Named moves (each a turn or a mirror), then the moves between two rows, first move first; the first pair answered:
Q955 (before -> after):
[  3  -4  -3   2   6  10  -1   6   6  -5 -17] -> [  2   0   2   2   3  14   0   7   5  -6 -15]
[  5   5   0   2 -12   8  -6   4   6 -11  10] -> [  1  -4 -16   4 -11  -6  -7   3   9  -7   0]
[-15   9   9  12  -8   0  -8   0  -4   7  -8] -> [-17   6   6  11  -7  -2  -6   0  -2   9  -9]
[ -4   1  -9 -10   6   8  -6   2  -2  -4  -9] -> [-4  4 -5 -9  8 13 -7  2 -4 -6 -6]
Q76 (before -> after):
[-6  0  0 -8  2 -1  3 -4 -4  8  2] -> [-6 -2 -2 -2 -2 -9  2 -3 -1  5  1]
[-11  -3 -12  -6  -3   0  -3   6  -1   6  -3] -> [ -6 -12  -5   3  -2  -5   4   5   2   8 -11]
[ 7  1 17 -5  3  7  5 -6 -7  2 12] -> [ 2  4  6 -1 -9 -5 -3 -8  1 -3 23]
[ -4   1 -11 -15   2  11 -12   4  -9  -1   0] -> [  1 -10 -10   7  -8 -12  -9   3   8   1  -7]
Q126 (before -> after):
[ 8  7  9  3  2  9  0 -3  1 -8  8] -> [ 7  2  9 -2  5  7  2 -5 -4 -5 11]
[ -5  -9  -7  15   0 -24   0   1   2   0  -1] -> [ -6  -8  -5  13   5 -25   2   0   0   2   0]
[ 6 -5 -2 -5 10 -3  0 -2 -9  6 -4] -> [  5  -5  -8  -2   4   2  -3   5  -5  -4 -11]
[-5  6  1 -8  0  6 -1  1 -4 -1 -3] -> [-5  7  2 -3 -4  6 -2  2 -2 -3 -2]
Q938 (before -> after):
[ -5  -5  -9   8  -4 -12  -2  -1   8   1  -9] -> [-12   1  -8   6  -7 -10  -2  -4   6   0  -3]
[  6   4  14   8 -11   6   8   7   5   2  -3] -> [ 3  3 11  8 -9  5  6  8  5  6 -2]
[ -1   0  -2 -17   5   0  -1   6   0   6  14] -> [  4  -3  -5 -19   4   1   1   8  -2   5  13]
[15 -3  8  5  2 -6  8 -5 -1 -2  6] -> [  6  -4   7   9   2 -11   9  -8  -2   2   7]
Then:
Each pair is 2 to 3 moves apart.
[-24   8  -7  -6   6  -2  -5 -10  -4  16  -3] -> [-13  15  20   8  -2  17   3  -5  -1   7   1]  Q126 then Q76 then Q955
[  9  -7 -11   0   4  -9   5   0   4  -2  -7] -> [ 5  5  9 -9  6  6  6 -3 -7  0 11]  Q938 then Q955 then Q126
[-19  14  -8   0 -16   1 -11   3   7  -8  15] -> [ 20 -10   3  10 -10   2  -2  11  10 -19  -9]  Q938 then Q938 then Q76
[  0   0  -3  -1 -10   2  -7   3   6  -8   5] -> [  1  -4 -11  -7   1   1  -6   4   1  -2 -11]  Q76 then Q76 then Q955
[ -9   3  -6   4  -3  -2  -2   6   3  -2 -10] -> [-5  0 -3  4  0 -9  2  1  3  4 -8]  Q955 then Q126 then Q955
[  9  -2   5  14 -13  -4  -8   1   7 -10   5] -> [ 15  -2   5  -2  -9   7 -11   4  -1 -16   4]  Q76 then Q76 then Q938
[-23  16   5 -17  -3   3   1   1  -7   1  10] -> [ 10  -3  22  -6   8   5  16   6  -4  -1 -17]  Q938 then Q76 then Q76
[  0  -1  -7  10  -2 -15  -3   4  -3   9  -3] -> [  1   6   3   9  -4   3  -4  13  -5   3 -12]  Q76 then Q126 then Q126
[  2  -7  -1   2   5 -18   2  -7   6   8  -5] -> [ 4 10 15 -4 -4 12  1  2  3 -9  5]  Q126 then Q126 then Q955
[  3 -11  -9  -5   5  -4  -2   9  -1  -2 -15] -> [ -9   1  -5  -1  -2   3  -4  11   5  -6 -14]  Q938 then Q76 then Q126
